Here are some numbered points:
[ 43  21 -50 -30 -58 -23  54  89  -2  43  -4 -64] 0
[-62  21  31 -96   0  16 -25 -51  37 -49   5  38] 1
[ -18   -8   26  -85   45   94  -13   48   55  -99 -127  115] 2
[ -70  -85    2 -127   -2  -69  -56  -70   44   20   99  -56] 3
[-76  13 -16 -42  -9  41 -55 -52  28 -60 -23  31] 4
[-38  24 -81  -5   4  -3 -52 -13  40 -12 -37 -43] 5
[  0 -20   5 -61 -38 -47  62  12  72  56  92 -78] 6
[-87  19   4 -46   3  34 -74 -63  34 -57 -32   9] 7
[ 40  24  -2 -14 -27  26  40  35  34 -18 -18  19] 8
[ 29 -38   5  67  25  16  32  -6 -46  26  45 -14] 9
[ 16   8  16  10  35  10 -47  76 -20  11 -35 -13] 10
[-78 -49  40   4   5 -28  -4  -2   4  39  85 -13] 11
[-74 -49  24 -25 -10  -7  31  16  15   7  20 -12] 12
[ -78  -13  -75  106  -41  -96  -16  -90   11   91   66 -115] 13
[ 80  20 -27  59  -9  23   7  23 -45  31 -28 -47] 14
[ 23  -2   9  51  81   0 -54  57 -65  22 -52  15] 15
[-62 -49 -36  21  53   4 -50 -35 -16 -29 -53  18] 16
[-17  23 -21  37  29 -22 -37 -49  11  51 -25 -83] 17
[  54  -25  -41 -127  -65  -15   55   22  -27   -9   73  -56] 18
[ 93 -58   3  45  30 119  61  51   9 -59 -71  54] 19
[ -6  62  32 -20  -6 -20 -49  45 -12 -11 -17  58] 20
[-35 -33  42  42  25  29  14 -45 -78  14 -22  92] 21
[-41 -28  29  43  78  40 -50  12 -93 -13  15  35] 22
[-11  29 -50  42  36 -45 -72  25 -24  -2 -86  52] 23
[ -69  -62   23 -100   -2  -91    5  -62   40   51   57  -75] 24
[ -78  -84   -5 -127    4  -60  -64  -55   59   35  101  -62] 25
[ 17 -22  40 110  69  56 -12  40  -4  34 -73  66] 26
[ 31 -74  -4 -36 -10  34  57 -32   5  -5 -44  63] 27
[-93  63   4 -51 -26 -53 -60 -28   7 -14  10 -30] 28
[  6 -65  21 -38   1 -39  20 -62   0  -9  31  43] 29
[  0 -43  36 -51  -6  36  13  -6   1 -31  72 -19] 30
[-40   0   2  48  48  -2 -56 -47  48  24 -61 -52] 31
[   4  -15    2   48   86   22 -106  -59  -35  -25  -56   29] 32
[ 23  24 -25 -33 -80 -25  65   0  46 -15  36 -10] 33
[-59  -6  -8 -75   1 -21   1 -30  25 -10  17  15] 34
[ 38   2  -6  20  41 -11 -23 -16 -36 -28 -65  78] 35
[ 78  20 -32  63  -3  18  19  25 -30  16 -19 -19] 36
[ -6  12  55  61  64  99 -23  19 -20 -30 -69  68] 37
[-23 -13  20 -35  12  43 -18 -25  17 -61  38  -7] 38
[ 19  43 -30  29 -29  -9  -3   3  -3   6 -16 -46] 39
[  4   8  -3  -3  34  62 -46  -6  53 -60 -61  48] 40
[ 22  26  59  42  70  47 -72  -8 -37  18 -12  81] 41
[ 11 -28 -38 -61 -31 -42 -25   2 -29  44  44 -24] 42
[  9  13  14 -12  17  84  11  44  44  10  92 -30] 43
[ 54  39 -53 -84 -49  -9 -53  -3 -40 -17  37  19] 44
[ -1  -4 -39  -2   2   8   6 -38 -54  -3  -2  19] 45
[  2  -1 -23  56  -2  32  21 -13 -30 -22 -50   7] 46
[-52  25   9   2  19 -26 -28 -49  23  -7   7  29] 47
[104 -30  -2  20  -5 -12   9  56 -50  27 -15 -14] 48
[  49   16  -36   85   13   17   -7   25 -100   18  -20  -16] 49
[-18  75 -49 -26 -59 -67  24  88 -45  51 -11 -49] 50
[-64 -66  13  97  17 -82  15  12 -13 125  84 -90] 51
[-23  -1  18  31  41  17 -74 -12 -30  -6 -67  29] 52
[ 12  11 -14  32 -10  -1 -17  25  -1   8   8 -67] 53
[ 11  -8  76  -2  13  47 -30   4  58 -67 -39 101] 54
[ 15   3  10 -22 -43   9   8  10  18  11 -31  39] 55
[-40   9   7 -77 -36 -58   3 -15  43   9  72 -45] 56
[-88 -30  12 -54  15 -13 -32  -7  10  -3 -28   5] 57
[-48  41  -1 -12 -46 -56  48  53  36  26  -4 -31] 58
[  1 -58  20 -24 -26 -16  39 -30 -31  26  74 -27] 59
[-42  16  44  93  61  19 -46 -27 -30  23 -95   2] 60
[ 20 -34 -63 -22 -58 -44  91 -25   4  40  54 -66] 61
[ 88 -36 -26  -4 -14 -30  18   7 -21  38  -4 -41] 62
[ -6  25   8  10  37  78 -44  21  65 -63 -65  23] 63
[-46   2  11   0  -7  74   6 -25  38 -68 -47  34] 64
[ -3   8 -24 -84 -31   2  30 -15  29 -36 -13 -22] 65
[-98  34  31 -90 -66 -86 -23  18  50  15  48 -34] 66
[-26  -4  11  36  48   2 -21 -25   3  11   2 -12] 67
[-63  25  -1   4  -1  10 -52  14 -29  14  20  -4] 68
[-62 -47 -32 -77   8  -4  25 -71  76 -33  57 -51] 69
[ 54 -22 -21 -18 -17  -1  47  56  27  -6 -63 -19] 70
[ 42 -54  12  -3  66  68  -1   8 -17 -34  -5  85] 71
[-11  43  11  33 -12 -31  -2 -71  29  19 -36 -53] 72
[ 18 -77  10  -9  35  40  66  -7 -30   3  76  28] 73
[-41  -2  -5 104  -1  13  28 -35 -25   4  45  26] 74
[-55 -37  47 -16  66 -22 -54 -38  65  -6  33  37] 75
[101  -4  11  94  28  24  33  -1 -52  13  -1  40] 76
[-31  10 -49 -10  32  25 -48  22 -33 -26 -12  10] 77
[-70  16 -48  16 -19  19  53 -30  88 -53 -86 -39] 78
[-68   6   9 -34  28  44  -4  12  41 -24  10  19] 79
[ -93   31   -1   83   12 -112  -42  -26  -15  127  124 -108] 80
[-93  18  -3 -54   8  27 -85 -30  11 -43 -17   1] 81
[ -47  -15  -42  -15  -55    8   14 -127    7  -43   20   -5] 82
[ 99 -16  19  41   8  45  48  33 -57 -19 -12  97] 83
[-36 -38   7   9  -2 -27  21 -10 -42  -7  18  -3] 84
[ 39 -23  24   3 -14  40  58   6   2  20  29 -14] 85
[  5  45 -17  67  39  18 -64  17 -33  -1  -4 -22] 86
[-46   4  44 -20  18  13 -33  -7   2 -20   6  50] 87
[-10  -1 -28  43 -59   0  36  37  47  -8 -51   0] 88
[-76  43  27   9  -5  43 -39 -48  82 -18  37  31] 89
[  5  21  22 105  36 -11 -11  -7 -22  77  40 -52] 90
[-38  16  22 -18 -15 -40 -44  15   1  27  35 -31] 91
[  35   31  -15   58  -14   51    5   18    3  -48 -111   55] 92
[  7  -6  36 -62 -16  40 -40  15  30 -36 -15  70] 93
[-107   44   -6  -29  -58  -31  -13  -25   44   -6  -60  -45] 94
[-28 -56  40 -43  93  22 -70  64  12 -19 -29  80] 95
[  0  19  41  18  49  60 -47  42 -12 -17 -93  71] 96
[-37 -20   1  45 -60 -72 101 -13 -58  88  49 -35] 97
[-30  -2  50 -46   0  -8 -22 -48  24  25  -3  40] 98
[ 19   5 -10  -7  14  13  15  53  11 -11 -59 108] 99
[ 20   0 -31   6  26  38 -34  49 -53 -27  11  -7] 100
[ 14  -1 -52 -68 -49  10  27  42  -7   8  15   7] 101
[ 55 -48  42  26  34  51  22  54 -25 -22  23  20] 102
[ 30  13 -27 -11 -21  26  29  25  32 -35 -26  24] 103
[-29  34   0 -11 -20  23   4  32 -36   0 -22 -27] 104
[-43 -32   2 -10 -16  33  -9 -63   8 -23   0  16] 105
[-22   6   2 -12   8   7 -10 -22  31 -14  35  -4] 106
[-71  10 -28 -74 -50  21   8  11  79  -7  38 -41] 107
[ 95 -40  -3  19  20 -18  72  11 -56  33 -77   6] 108
[ 47  93 -77  -2 -41 -24  37  59  29  -3 -72 -19] 109
[-30  -4 -10   5 -18   1  16  97  30  18  12 -37] 110
[  39  -64   10 -122   23   52  -28  -49   15  -73   41   46] 111
[-127  -31    3   48   17   51  -39   -8   81  -41  -50  -61] 112
[-15  22 -30  34  -2 -70 -70  14 -42  35 -40  61] 113
[ 77  -3 -18  19 -25 -20  34  50 -61  50  32  -3] 114
[ 17  34  -3   8 -45   3  65   5  18 -15 -35 -26] 115
[-33 -43   0  38  53 -25 -38 -10 -22  42  15 -67] 116
[ 22  24 -15 -48 -14  41  -4  74  37 -17 -12 -28] 117
[-13 -45  32   1  16  66   1 -21  20 -16   2  32] 118
[-87  27  39 107   9  20   5 -60  36  34  68 -36] 119
[ 66  39 -54 -81 -45   0 -55  10 -31 -25  44  41] 120
[-55  42  -1 -70   0  -7  -5 -21  18 -14  -5  58] 121
[  9  39   4  -2   1 -21  -6   1  -2   5 -22  48] 122
[ -6   9 -16  -7  11  25  13  57  20 -19 -78  98] 123
[  38  -14   13   16   -4   44   48   67   12  -29 -110   13] 124
[ 31  22 -46  13 -25  -4  -6  15  19 -29 -31  33] 125
[-44 -31   7 -68  -1 -15 -27 -14   3   0  14 -17] 126
[-15  -2  29  33  33  42 -14  30 -56   3  -3   7] 127
[-40 -10  83  -1   8  37  20  26  79  -5  63 -20] 128
[  1  -4 -37  49 -14 -87  -6 -15 -27  44  88 -98] 129
[127  12  67 -56 -35  57  -1  33 -27   9  73 -32] 130
[  -3    8  -19   36    2   20  -17  -35   41  -74 -113   72] 131
[ -54   28   70   14   97   96 -105   -1   24  -41  -44  109] 132
[-46 -53  18 -86  -3 -72   7 -68  45  43  43 -74] 133
[-49  35   2 -70  -4  -4  -2 -23  17 -17   3  49] 134
[ 24 -17 -24 -72  -3  -7  35 -45  54 -47 -21 -19] 135
[ 41 -28  47 -83  -2 -62  42 -41 -12  40  54 -10] 136
[-13 -20  22  33  59   6 -25 -15  -2  10 -10   1] 137
[  13   -8   -1 -111  -59  -35   -4   74  -29   41   63    7] 138
[ -9  29 -31  69 -30 -15  40 -73 -32  13  -4 -44] 139
[  86   11  -22   74  -83  -46  119  -18  -15   65  105 -127] 140
[-12 -28  25  26  37 -23 -19 -78   0  18  35  -2] 141
[ 33  11 -16 -37 -42  -6  12  18   2  -7 -90  -7] 142
[ 26  61 -36  27 -23  -1 -42 -12  19 -20 -14 -52] 143
[ 58  49 -76 -44 -42 -55  -7  24 -26 -31 -38  15] 144
[-53  -5  31 -57  35   1 -23  -1  47 -10  50 -19] 145
[ -27   59   49   24   45   84 -113    3   37   14  -51  -19] 146
[-24 -16 -43 -74  16 -12 -26 -53  38 -41 -29  15] 147
[-35  41   9  61  40 -11 -71 -39  31  29  -9 -72] 148
[-45 -25  30  -6  -3  20  12 -16  32 -21  39  20] 149
[  4 -52  32  15  61  43 -43 -28 -29 -32  -2  20] 150
[ -54  -13  -27  -29  -44   34   27 -109   35  -52   27    2] 151
[ 42  18 -28 -15 -30  -7 -11  18  -4  15  24 -18] 152
[-54 -19   4  -1  37  33  -3 -55 -42 -21  33 -21] 153
[ 42 -55 -41 -59 -33 -78 -24 -23 -46  41  65 -32] 154
[  51  -12  -27   32  -50   -3   99  -22  -23   24   29 -100] 155
[ 99 -18  16 -20  31 113  53 -36  10 -73 -82  34] 156
[ 38  32  13 -30   3  53   3  35  64  -9  26   6] 157
[ -47   51   22   71  -25  -10    2 -117   37   30   -2  -33] 158
[106 -31 -42  26 -46 -56  20   6 -30  50  -4 -52] 159
[  3  36 -17  47 -18 -21  28  10 -18  11  -1 -52] 160
[-55  24  68  46  21   8 -50  48 -12  61  74 -21] 161
[ 50  -4 -65  39  12  19  -1  81 -33 -16 -56 -14] 162
[  8 -17  73 -19   9  40 -33  -5  43 -50 -31  90] 163
[ -3  18  -1  29  48  16  -9 -10 -54 -22 -18  53] 164
[-64 -29   5  46  32 -36 -57  -9 -54  78  89 -12] 165
[-27  53  -3  93  27   1 -23  17 -11  49 -54 -27] 166
[-81  23 -14 -25 -13  -4  -3 -23  12 -37 -65 -15] 167
[   1  -34  -18  -20  -33  -13   39 -109   64  -44   70  -10] 168
[ 77 -29 -37  80 -70 -17 117  18 -21  48  17 -76] 169
[ 27 -33 -10 -77 -40 -49  -9 -54 -47  38 109 -21] 170
[-18  17  17  -4  -5  17  22  34 -24 -72 -43 106] 171
[-10 -10 -25 -10  21  27 -13  26  -1 -16 -53  -1] 172
[ 29 -11 -11  29   3 -11 -15  17 -37  17  19  -8] 173
[-28 -69  82  41  70  72   0 -29   9  -1  12  32] 174
[-46  15  13  87  31  67 -77  26  13 -29 -47   7] 175
[-111   -8   13  -36   25   35  -63  -51   41  -53  -43   41] 176
Which three points above are nearest to each new point? Their numbers follow each, nearest first.
[-10 -48  51 -26  27  24  10   0   3 -45  75  16] ~ 30 149 38
[-21  11  13 -45  10 -18  24  84  22  25  53 -31] ~ 110 91 58
[  7  32  81 127  51  37 -28   2   8  50  59 -31] ~ 90 161 119
[ 28 -19 -25  33  -7 -17  17 -26  18 -32 -30  33] ~ 125 46 103
[ 56   1 -60  34 -57 -25  64 101  -9   7  34 -35] ~ 0 114 110
[-32 -35 -22 -14   7  16 -10 -45  11   4 -42   6] ~ 105 172 16
[ 18  -5  31  98  68  54 -36  51 -17  33 -75  68] ~ 26 37 96
[-49  38  10 -52 -47 -37   8  -6  62  10  47 -50] ~ 56 107 66
[-37 -26  22 -27 -28  18  39   2  22  -5  53  29] ~ 149 12 30
[ 36  47   2  40 -35  45  51  66  33  -1 -26   2] ~ 8 115 103
[ 24 -59  -5 -45  11  31  51 -21   5   5 -45  53] ~ 27 55 118
[ 18  -1  12  23 -27 -92   7 -23 -60  91 117 -62] ~ 129 170 97
[  33   25   11  -13   21  -15  -16  -25  -18  -10 -111   50] ~ 35 122 142
[  1  39  47  42  58  35 -86  -3 -49  12 -34  93] ~ 41 52 96
[ -44   13   32   82   48   10  -28  -33  -14    6 -106   15] ~ 60 52 166
[ 52 -21 -54 -18 -70 -30  63  89   1  33  19 -63] ~ 0 101 62
[-125  -24   33   30   43   56  -59  -14   53   -9  -44  -12] ~ 112 176 175
[-65 -40  22 -12 -28 -16  22 -17  15  15  21 -20] ~ 12 149 84
[-75  14  43   4  39  -9 -48  12   5  52  79 -49] ~ 161 91 11
[-63  -5  24  36  30  33 -15 -73  -9 -28  35 -11] ~ 153 67 105
[ 94 -36   0 -44 -36  68  84 -34  -2 -17  30   7] ~ 85 27 73
[-33 -17  55 -61   0 -18 -15 -28   9  33  28  28] ~ 98 126 34
[ 19   1  20 -55  -8  26 -41  21  26 -30 -11  41] ~ 93 55 87
[-110   21   -1   55   -7 -107  -34  -36    9  113  127 -108] ~ 80 13 51
[-40  21 -17  27  74 -18 -27 -30 -49 -44 -33  62] ~ 164 35 16
[ -9  47 -72  26  28  -9 -25  25  32 -54 -51 -22] ~ 5 125 143
[ 32 -11  14 -38 -34  26   4 -18  19 -22 -14  34] ~ 55 103 8
[ 69 -38  33  24  30  45  38  61 -29  -6  48  -3] ~ 102 85 9
[ 57  -5  14 -42 -27 -36   8  17 -15  25  29   8] ~ 152 42 62
[  7 -41  83 -88  14 -36 -20   7 -32  55  62   5] ~ 136 126 59
[ 78  19 -29  31 -24  36  21  51 -38 -25   9  20] ~ 36 100 8
[ 22  25  -1   5 -12 -42  55  -6  37  12 -34 -40] ~ 115 160 39
[ 15 -51  30 -13  39  71 -13  45  -7 -33  26  21] ~ 102 118 71
[ 39 -59 -13 -49  -6 -57 -11 -38 -35  27  53 -21] ~ 154 42 170
[ 35   8  31  31 -18  -7  23  63 -19  81  67 -46] ~ 114 173 85
[-69  61   7   3  -1  48 -26 -49  56 -24   2  23] ~ 89 4 47
[-36 -27  20  32 -86 -89 108 -12 -49  84  73 -44] ~ 97 61 59
[-53 -37   3  66  11 -84  25  26   8 122  83 -77] ~ 51 129 80
[ 25  -5  41 -14  44 -14 -64  28 -36  19 -33  -2] ~ 10 15 137
[ 29  14 -28 -26 -23  31  26 -26  15 -70 -52  41] ~ 103 125 8
[-44 -52  30  45  53   0   8 -35 -83  30 -26  89] ~ 21 164 22
[-83  28 -21  19 -24 -28  41  22  25  15 -25 -21] ~ 58 167 88
[ -4 -49  68  31  89  67 -34   9 -88  -8  20  67] ~ 22 150 41
[-46  44 -10  -1 -38 -37   4 -44  43  26  -1 -67] ~ 72 94 17
[ 21  32 -37 -10 -35 -51  10  -6  19  24  28   3] ~ 152 39 33
[ -1 -60  -3 -33  -2 -69  -6 -55 -16  17  46  45] ~ 29 141 84
[ 24  11 -34   4 -41 -37 -12  35   5  29  36 -21] ~ 152 173 53
[-19 -23  26   9  -1  16 -39 -86  17 -20  12  26] ~ 105 141 47
[ 47 -29   9 -91 -52 -19  55  58  12  12  86  22] ~ 138 18 101
[-30 -51  54  29  19  58   1 -23  36 -10  -8  46] ~ 118 174 149
[   6   45  -44   78   21 -112  -64    2  -62   72  -22   15] ~ 113 23 166
[  7 -38  -9 -40 -22 -43  -3  15 -28  28  51 -46] ~ 42 59 154
[-18 -46  27  47  37  23  25 -35 -74  20   5  74] ~ 21 164 127
[  2  -3 -26 -75 -41 -51   9 -29  47   7  63 -98] ~ 56 6 133
[ -58   53   61  -35   74   85 -118  -14   53  -29  -11  110] ~ 132 163 176
[ -24  -27   25 -127   27   49  -47   26   32  -78  -11   98] ~ 93 111 1
[-127  -62   40   40   26   52  -41  -14   64  -21  -46    9] ~ 112 176 57
[ 20 -27 -29  -2   3 -27  -9  -9 -53  15  -8  46] ~ 45 173 122
[-36   1  28  -3  40   8 -43  44 -12  24 -44 -34] ~ 10 172 137
[ 50  24  -4  33 -25 -18 -10  56 -15  61   7 -77] ~ 53 14 160
[ 25 -39 -75 -53 -69 -35  55  -3 -24 -15 -21  60] ~ 101 27 144
[ 32  71 -50  -5 -45 -21  33  59  25  -9 -66   8] ~ 109 125 142
[ -7 -28 -23 -55 -17 -59 -17  27 -23  21  49 -54] ~ 42 154 91
[-62  -9  32   8   4 -43 -19   2  -2  61  77 -29] ~ 11 91 165
[-23   7 -44 -23  -8  22  -1  59  13 -22 -36   4] ~ 172 103 117
[  73   -1  -71 -101  -55  -41   24    0  -34  -34   10  -46] ~ 18 144 101
[ -4 -30  71 -39  20   7 -30  -5  21  37  -8  45] ~ 98 87 118
[ 58  10  26 -54 -21 -27  21  27 -23  34  36  -1] ~ 152 136 114
[ 26 -24   1  54 -28   8  44 -20  11 -12 -42  38] ~ 46 55 88
[ 28  -3   5  16 -17 -77   1 -11 -58  73 127 -52] ~ 129 170 154
[ 35  -3  -7  22  43 -15   4 -21 -36 -20  45   8] ~ 173 45 9
[ 20   2 -35  47  17  15  38 -35   2  -2 -71  -8] ~ 46 172 115
[-18  11  38 -14  -5  16 -23 -16 -16 -25 -41  65] ~ 87 122 93
[ 56 -69  -8 -48 -10  34  61 -21   8   5 -54  52] ~ 27 55 103
[-39 -33  54 -18   7  44  28 -14  44 -20  78  33] ~ 149 128 30
[-42 -22   6  64  32 -38 -46  12 -46  68  95  -4] ~ 165 161 11
[-21  19  39  18 -23 -53  23 -82  12  20  11 -33] ~ 72 158 141
[ -4  12 -36 -25  26 -38  -5  -6 -33   4  -4  -5] ~ 45 173 122
[ 66  31  11  97   3  19  -7 -87  47  34 -39 -39] ~ 72 158 17
[-59 -29  12 -26  22  14 -12 -54  41 -11 -11  19] ~ 105 149 47
[ 26  17 -22   9 -15  25 -30  28 -11 -23   6 -54] ~ 53 39 152
[-44 -11  40  -1 -48 -46 127  -7  54  52  44 -80] ~ 6 58 61
[-32   8 -30  19  20  21  20  53  21 -22 -80 109] ~ 123 99 171
[-61  12  -6   9   1 -10 -57   1 -30  29  35 -20] ~ 68 91 67
[ 82 -26 -23  63 -69 -20 111   8 -23  53  24 -86] ~ 169 155 140
[ 19 -11 -22   0  12 -44 -30  53 -49  41  10 -40] ~ 173 53 152
[-88 -16 -15   1 -65 -40  90 -64  38  30  50 -74] ~ 61 56 97
[-40 -41   7 -20 -20  17  10 -50   6  -6  22  -4] ~ 105 149 106
[ 44  36 -41  77  -7 -70 -69  25 -66  47 -49  44] ~ 113 23 49
[-37  35   3  53  40  -5 -69 -43  28  30 -22 -58] ~ 148 31 17
[ 22  -9  54 -50 -50  16  95 -16   9  24  -5  14] ~ 85 55 115
[-17  16 -10  64  -4  15  36   5 -13  22 -39  13] ~ 46 160 166
[  5 -15  24  -7 -30 -46  16 -81  -9  47  81 -60] ~ 59 170 141
[-28 -10  37 -62 -23 -26 -27 -24  10  34 109 -40] ~ 56 91 11
[-15  24   3  -4 -12 -12  22 -23  60 -31  38 -13] ~ 106 149 47
[ 25   9 -51  84  16  40  40  23 -18 -49 -51  19] ~ 46 92 162
[-61  74  16   1   3  31 -29 -54  37  -7  29  14] ~ 89 47 106
[ 21 -39 -16 -75  -5 -14  43 -41  66 -35  -2 -34] ~ 135 65 69
[ 86 -10  25  25  40  35  16  20 -12 -38 -37   2] ~ 102 36 76
[ 43 -13 -21  51  -1  18  37 -26 -17   0 -46  51] ~ 46 35 45
[-77  66  16 -44 -54 -58  61  77  41  23  -4 -40] ~ 58 110 50
[ 63  -4   0  74  15  -3  41 -49 -39   6  65 -37] ~ 9 173 139
[-21  36 -25  21 -58 -42  26  22 -46  51  11 -90] ~ 160 39 50
[ 28  34 -25  28  31 -17 -29  18 -23 -25 -54  67] ~ 35 122 164
[-18  35 -13  30  -4   4 -32 -15  13  -1 -33  16] ~ 122 47 125
[ 12  -8  24  51  50  66   7  14 -20 -37 -75  53] ~ 37 96 92
[ -20   41  -49   77  -37  -95   10   10  -34   82   81 -124] ~ 129 80 13
[ 51 -59 -58 -97 -31 -78   9 -13 -55  23  72 -28] ~ 154 170 42
[-11  27 -14  49  53   9 -43  15 -45   0  -8 -27] ~ 86 127 67
[-17  23  50  35  63  46 -66  51  -2  19 -49  45] ~ 96 52 41
[-14  -8  -2 -19  22  33  12 -24  34   0  21 -23] ~ 106 149 38
[  6  36 -42   8  -6   8 -11  33  16 -28 -49  52] ~ 125 103 122
[-31 -44  15 -92 -41 -40  10 -75  20 -23  83  80] ~ 29 34 134
[  6 -56 -69  -9 -57 -52  95 -38  22  29  52 -80] ~ 61 155 6
[ 51   0  24 -28  16 -39 -44  45 -40  20 -31  -2] ~ 10 173 48
[-18  49  23  37   0   0 -21  33  31 -18 -14   0] ~ 122 39 20
[-27 -47   4 -39  24  33 -21   5 -26  24  33   5] ~ 126 30 153
[-24  21 -33  64  29   9 -18  59  14  26 -43  -2] ~ 166 10 172
[ -4   1  13 -27  77  22 -61 -56 -52 -29  23  38] ~ 150 164 153
[-41 -25  14  13   6   7   4  -5 -26 -18   5 -11] ~ 84 67 153
[ 48  31 -36 -53 -10 -26 -30  25 -28 -42 -37  14] ~ 144 125 142
[ -74   67  -38  -24  -50 -100   50   75   42   30  -32  -66] ~ 58 50 94
[ 24  14  41  13 -33 -52  39 -70  20  38  10 -21] ~ 72 141 139
[  21  -25   42 -110   49   44  -37  -45   19  -47   72   34] ~ 111 38 30
[ 38  11  30 -56 -63 -70 -20 -37 -11  38  81 -41] ~ 170 136 154
[  5 -24   1 -59  14  43 -26 -18 -21 -39  27  39] ~ 38 93 87
[-50   1  13 -33 -22 -16 -18  -2   4 -10   0 -10] ~ 126 106 91
[-59  -8 -44 -15  35  30 -59  20 -35 -38 -29  28] ~ 77 172 16
[ -7  37 -18 -55 -37 -71 -38  31  25  14  21 -29] ~ 91 56 152
[-30 -21  37  14  24  58 -17  39 -42 -16 -16  28] ~ 127 118 87
[  -3    3   -1 -121    2  -48  -62  -29   25    7   -1  -37] ~ 126 34 147
[ -4  -5   7 -30 -27 -24  23 -88 -14 -14  38  76] ~ 29 105 98
[-19   1  13 -20  -3   0 -10  93  11  27  35 -23] ~ 110 91 117
[ 97 -38  -9 -34  27 -32  29 -12 -71  11 -57  12] ~ 108 62 48
[  8   2  24 -30 -18 -38 -22 -28  23  37  18 -85] ~ 91 53 56
[-38 -11  29  16  58  97   5 -31  54 -96 -31  52] ~ 64 40 63
[ 44  -8  -1  70  -9  13  26 -21  -9 -11  45 -39] ~ 9 173 160
[-83   7 -13 -50 -28   0   6 -28   8 -33 -57 -18] ~ 167 94 57
[ 12   3  15  21  10  40 -27  11  51 -51 -30  52] ~ 40 63 163
[ 83 -21  41 -66 -20  73  87  28  36 -85 -92  74] ~ 156 124 19
[ 89 -31  48  35   2  67   6  45 -30 -11  12  31] ~ 102 83 76
[ -42   42   21   44  -44  -34  -17 -106   32   45   30  -42] ~ 158 72 139
[ -6  14  62  18  58  18 -55  40 -20  10 -94  54] ~ 96 52 15
[ 28  23  17  37  31  -7 -39 102 -35   6 -60 -16] ~ 10 15 162
[-15   9  -8  -4  27  28 -26  35  24  -9 -72   0] ~ 172 10 63
[-12 -33  90 -32  40  46  11  52  40 -26  24  11] ~ 128 118 149
[-73 -29 -79 127 -15 -84 -32 -92  12  91  59 -93] ~ 13 80 129
[  70   16  -38   99    5   10  -16   33 -102   23  -15  -16] ~ 49 14 36
[-59 -20 -17 112  46  13 -15 -55  -6 -13  35   1] ~ 74 67 141
[-49 -12  16 -13  -3  33  18  22 -41 -11 -17 -17] ~ 104 127 84
[-22  11  24  83  22  44 -68  15  10 -23 -49 -11] ~ 175 52 86
[ 18 -15  19  -9 -25  29  36  12  16  22  19   3] ~ 85 55 8
[  44  -65   18 -113   31   39   40   14   21  -69    4   52] ~ 111 27 93
[  66  -28  -59 -103  -75  -70   76   -2  -37   -8   76  -30] ~ 18 61 154
[ -1  36  10 -31 -13  -3 -22  53   3  38 -25 -41] ~ 104 10 117
[  0  28   7 -18 -41  -8  -2  28  20  -1 -58  40] ~ 55 122 142
[110  34  55 -50 -39  57  13  46 -20  -5  26 -26] ~ 130 157 85
[-45  26 -24 -11 -35 -41  25   3   1   9 -13  -8] ~ 58 104 160
[ 13 -13  -6 -58 -37 -52   7 -59 -24  20 107 -26] ~ 170 59 154
[ 10 -11  23  86 -14   3   0  -9 -44  41  63 -14] ~ 9 90 173
[ 33  36 -15  67 -65 -45  61  -8  -5  45  -8 -33] ~ 160 39 139
[ 45 118 -42  35 -19   2 -34 -64  26 -26 -36 -44] ~ 143 39 72
[ -1  -1   3  23   4  32  10  23 -36 -77 -48  92] ~ 171 164 99
[-50 -31  23 -13  -2  43   2 -54   8 -21  -3  17] ~ 105 118 149
[-96 -44  24  21  19  74 -21  51  53  -2   2 -58] ~ 112 79 128
[ -99   14   -9   68   -7 -115  -27  -20    2  124  122 -107] ~ 80 51 13
[ 37   2  18 -62  -4  13 -48  10  27 -32  -2  55] ~ 93 55 163
[-100  -11   57   35   -9  -45  -41  -31   16   57   77  -25] ~ 11 165 91
[-46  78  -3 -37 -29  -8 -40  13  35 -23 -14 -43] ~ 28 94 167
[ 88  17 -48  -7 -20 -26   9  44  10  35  25  -2] ~ 152 114 62
[118  -9  22 109  34  21  17   7 -47  18   7  29] ~ 76 36 83
[ -3  23   4 -49 -19  -5  23  17  15  -7   0 -29] ~ 65 104 152
[-13 -55  33  -5  -4 -32  66 -36 -48  46  72 -33] ~ 59 84 136
[ 53 -34 -16  69  28  10  32  -7 -45   8  36  -6] ~ 9 173 76
[-23  -1  30  40  23  85  -4  16 -39 -29  10  51] ~ 127 164 118
[   9   26   -3   37    2   42   10   18   11  -38 -107   62] ~ 92 131 123
[-21  -9 -46 -15  15 -84 -92 -16 -40   5  -7  16] ~ 113 23 77
[ -63   51   44   54  -46  -47  -11 -119   26   77   56  -50] ~ 158 119 72
[ 22  31  19  16  19  90  -7  57  22  13  80 -43] ~ 43 157 85
[126 -18  21  20  -6  21   0  90 -49  14  -1  -1] ~ 48 114 102
[ 45 -44   7 -96 -55 -31  51  77   8  -3  77  35] ~ 138 101 18
[-49   3  16 -76 -32 -76 -16 -26  29  52  88 -38] ~ 56 133 66
[-53  25 -56 -33   0   9 -49 -14  32  -7 -22 -46] ~ 5 167 81
[  3 -23  30  26  31  28   7   4 -38  12   3  19] ~ 127 137 173
[ 38 -15  21 -75 -29  37  -6   2  42 -53  -3  41] ~ 93 103 55
[ -9  17  72  61  29   4 -40  51 -36  61  52 -10] ~ 161 90 127
[-28  28   0 -32 -34 -50 -11 -27  -4   1  97 -28] ~ 56 91 106
[ 33  -9   3 -28  29  60  37  34 -39 -48 -98  17] ~ 124 172 142
[-87  22 -26 -61 -84  -3  47   0  16  -3  16 -16] ~ 107 65 34
[-49  23  13  64  13 -39  28  52  71 -10 -90  18] ~ 88 123 166
